In the rows, zero is written as 128.
The rows below come in pairs that one turn or mirror swaps. Which row does each named row swap with?
The rows were stretched afterwards, more along some directions than others.
Z705: [159 139 139 106 124 123 126 109 127 148 128 148 122 144 128 123 119 123
 125 134 127 125 108 113 127 104 104]
Z647: [118 157 128 134 143 138 119 103 118 113 132 147 114 127 131 138  99 122
 128 136 132 137 114 146 164 166 115]
Z813: [125 156 119 117 143 143 124  99  98 132 123 133 101 175 127 159 112 111
 110 113 155 154 104 127 111 117 101]
Z620: [127 131 150 129 152 144 148  87 122 116 127 147 143 147 146 122 147 149
 114 131 126 155 114 105 128 128 126]
Z245: [144 118 132 111  82 127 140  99 135 130 125 110 136 150 127 152 136 116
 101 114 129 128 116  97 109 100 102]
Z320: [117 148 148 116 121 104 135 109 121 120 130 131 143 172 111 131 142 138
 106 126 138 158 123 128 113 123 123]
Z111: [109 171 142 142 146 109 114 113  99 123 132 120 100 144 127 134 119 133
 132 109 147 157 122 184 153 165 130]
Z639: [146 138 142 116 116 115 128  95 118 138 115 128 133 152 133 149 134 115
 101 129 134 139 112 106 107 102 104]
Z109: [121 127 106 121 100 142 139 119 116 125 126 123 116 129 106 161 123 134
 148 111 122 148 136 128 133 134 117]
Z763: [144 163 129 149 128 129 118 117  91 138 110 116 131 151 141 141 135 125
 135  98 139 147 149 149 118 123 122]
Z830: [110 164 102 120 128 136 139 108 109 109 110 159 125 155 131 150 123 130
 135 150 140 162 111 115 133 141 126]
Z888: [131 147 141 115 135 109 139  69 116 130 129 127 113 137 118 111 115 116
 118 122 118 123 106 117 124 137  93]
Z347: [117 150 135 104 111 116 115  84 125 145 140 107  91 153 116 137 119 132
 141 120 149 144  96 152 135 128 110]
Z642: [158  97 130 120 100 124 156  76 114 118 111 108 132 146 137 135 145 123
 104  80 113 166 129 138 132 120 119]
Z901: [116 159 133 120 139 126 135 105 112 125 129 129 152 159 123 153 143 154
 124 163 137 168 130 118 125 133 136]
Z145: [167 124 128 129 106 120 134 124 127 126 115 110 139 184 138 140 127 113
 110 101 146 125 127 124  90 106 130]
Z978: [149 144 136 138 121 106 124 104 122 119 106 126 101 143 135 153 108 133
 161 114 161 138 109 166 131 142 148]
Z753: [144 125 134 126  91 117 129  93 117 149 132  89 125 134 134 133 114 118
 117  99 114 138 127 149 141 114 116]
Z658: [128 150 117 126 115 102 129  72  95 110 109 121 103 138 116 125 107 126
 141  96 132 151 111 151 141 151 121]
Z826: [139 132 138 117 126 148 138  95 133 138 117 123 139 138 167 134  95 110
  91 136 139 129 109 143 145 130 104]
Z455: [126 119 118 108 105 120 139  52 113 130 142 112 110 143 117 141 141 130
 137 101 132 156 116  99 132 112  99]
Z816: [ 96 155 107 126 104 131 130 111 120 117 116 162 118 110 134 133 123 143
 134 156 124 123 130  98 145 146 135]
Z995: [115 138 125 102  94 126 134 116 105 153 123  85 120 152 114 135 150 135
 100 116 118 143 129 133 141 123 102]
Z246: [129 122 126 132 116 133 127 116 114 132 115 116 124 139 101 146 121 135
 123 123 125 148 128 122 119 124 118]
Z153: [146 117 114 134 134 118 133  76 135 101 125 144 132 112 134 145 126 137
 134 106 122 173 116 119 138 147 133]
Z325: [137 142 135 115 120 132 128  88 115 130 120 125 132 161 150 142 141 142
 119 138 150 169 127 117 105 113 133]
Z192: [122 145 136 125 115 144 115 118 128 126 126 109 138 147 150 151 106 145
 113 165 170 138 123 125 111 125 146]
Z957: [124 149 111 133  88 141 120 139 127 119 127 141 121 124 148 151 126 143
 120 142 147 126 128 120 139 132 135]
Z176: [152 120 123 128 121 120 159  65 127 122 124 116 125 159 126 149 158 119
 138  98 127 172 122 130 139 129 113]
Z555: [151 133 132 136 114 128 116 139 114 120 100 139 116 154 141 140 106 126
 125 113 169 126 111 151 110 125 137]
Z864: [133 145 129 135 129 146 138 120 131 107 114 141 146 138 137 161 119 135
 120 156 142 147 128 135 124 138 144]
Z307: [144 121 131 143  91 126 124 114 126 118 114 150 114 151 128 140 135 134
 112 105 138 167 112 118 126 122 131]
Z975: [144 142  96 115 109 146 133 127 124 116 125 156 104 177 116 154 133 122
 141  94 131 149 118  99 105 117 120]
Z271: [150 148 108 132 113 144 129 128 103 119  99 130 127 168 110 163 119 127
 135 103 151 152 122 107  90 111 130]
Z552: [120 147 128 111 100 125 137 102 127 150 126 115 117 137 100 126  94 140
 135 123 112 136 119 134 125 121 117]
Z212: [107 164 126 130 102 146 106 135 120 137 114 142 109 150 133 148  96 130
 119 158 152 112 113 132 118 120 125]
Z891: [113 134 117 108 132 114 142  57 123 127 139 111 112 130 115 155 136 123
 136 128 118 153 119 121 154 141  97]
Z31: [138 112 120 132 135 124 134  89 141 110 128 161 138 124 135 146 125 137
 139 123 137 135 117 109 129 131 147]
Z626: [129 154 157 111 134 118 128  93 126 155 147 123 120 136 135 115 105 147
 112 123 128 123 111 137 131 115 128]
Z951: [120 148 105 132 104  93 134  55 109 109 131 110 109 135 103 153 138 123
 155  97 137 168 124 113 132 154 112]
Z727: [141 133 147 117 112 112 135  81 136 144 139 102 141 137 135 124 115 127
 112 129 114 146 112 128 134 122 117]
Z422: [140 158 140 111 126 111 122  92 108 146 134 122 102 169 102 140 132 123
 148 116 147 145 106 118  98 104 116]
Z587: [128 137 120 124 118 125 127  79 116  87 131 149 114 168 131 153 130 144
 134 115 150 190 116 103 104 132 154]
Z869: [149 124 129 122 114 106 146 101 117 115 120 143 124 152 120 132 144 120
 120  62 124 160 125 107 100 113 120]
Z897: [117 128 117 117  96 132 130 102  98 102 114 124 124 151 106 127 124 134
 120 109 135 161 110 109 128 140 124]
Z497: [159 132 133 132 132 124 137  68 106 123 132 131  99 186 121 143 142 111
 135  91 149 182  95 118 124 125 105]
Z255: [156 138 101 146 101 161 137 142 117 108  89 146 147 164 139 170 121 120
 123 122 147 148 131 101 107 127 137]
Z252: [148 132 123 123 105 161 139 133 123 136 121 125 165 155 136 151 145 135
 116 149 139 142 141 100 101 105 130]
Z158: [129 131 103 105 103 131 136  98 109 135 115 124 106 163 127 128 119 115
 110  87 127 128 127 115 113 114  97]
Z499: [132 136 124  96 117 170 128 117 128 134 125 137 142 158 123 130 131 131
 104 161 129 138 121  84 117 104 103]
Z81: [115 139 106 121 118 134 148 103 108 138 124 141 119 157 119 144 152 137
 111 124 119 150 134 104 119 124 120]
Z40: [149 137 127 122 106 157 120 108 102 117 100 109 123 182 142 146 134 128
 112 122 142 164 133 108 106 108 122]
Z71: [129 119 132 111  91 131 149  73 114 113 111 100 148 168 122 136 153 138
 120 114 142 173 113  92 101  98 122]
Z665: [127 152 120 127 122 111 140 110 117 150 138 147 128 122 118 130 122 119
 127 120 114 122 125 129 145 138 104]
Z849: [113 139 124 139 105 121 120  95 115 127 129 136 106 133 131 139 133 157
 144 127 139 153 122  92 135 135 133]
Z474: [129 148 128 125 103 118 115  90 124 115 121 139 112 145 126 126 108 141
 125 134 119 168 114 120 141 125 135]
Z487: [178 116 151 110 142 118 155  81 130 129 129 122 141 147 117 139 135 119
 145  97 130 153 110 136 108  99 120]
Z937: [162 138 115 114  98 144 140  91 123 129 113 135 147 141 132 142 118 100
 117 106 129 117 124 106 120 113  88]
Z594: [156 147 157 120 162 118 144  71 118 133 127 156 138 153 149 110 125 125
 123 120 144 127 112 128 103 112 114]
Z839: [135 139 135 120 158 121 131 103 127 131 135 159 138 132 126 127 136 136
 142 138 117 129 140 110 119 111 125]
Z533: [130 124 116 130 116 157 126 120 122 125 116 138 133 119 131 150 122 139
 138 118 135 120 132 141 139 133 122]
Z400: [138 133 140 112 137 125 128  97 118 130 114 151 112 137 147 137 131 131
 112 137 137 129 104 134 115 111 117]
Z704: [119 121 141 122 110 109 136  77  99 132 120  73 122 165 122 139 155 136
 117  96 135 169 127 130 119 114 127]
Z188: [116 149  99 134 107 128 122 128 122 128 128 130 126 129 102 147 124 131
 136 130 117 143 133 117 152 151 115]
Z898: [116 147 118 142 117 107 126  82 109 111 112 132 130 156 117 137 127 125
 132 115 127 168 120 119 126 135 126]
Z691: [138 127 129 114 127 140 138 114 131 128 110 130 157 123 145 149 111 129
 103 138 121 114 142 126 117 112 126]
Z795: [147 114 108 126  95 111 133 100 109 134 121 116 124 141 125 126 144 128
 135  85 111 143 129 126 131 108 119]
Z673: [121 179 126 137 119  97 119 121 103 124 125 119 117 172 109 148 133 135
 136 140 138 167 136 154 127 140 141]
Z23: [133 154 146 150 115 127 114 120 114 126 127 120 126 161 150 135 111 135
 123 136 169 155 121 137 125 140 143]
Z48: [132 144 108 121 104 121 125  60 107 101 114 114 104 160 109 162 113 120
 133 102 143 167 116 101 113 137 112]

Swapped with Z271: Z111
Swapped with Z145: Z888
Swapped with Z455: Z325
Swapped with Z937: Z826
Swapped with Z71: Z347
Swapped with Z658: Z555
Swapped with Z891: Z252
Swapped with Z704: Z422
Swapped with Z995: Z487

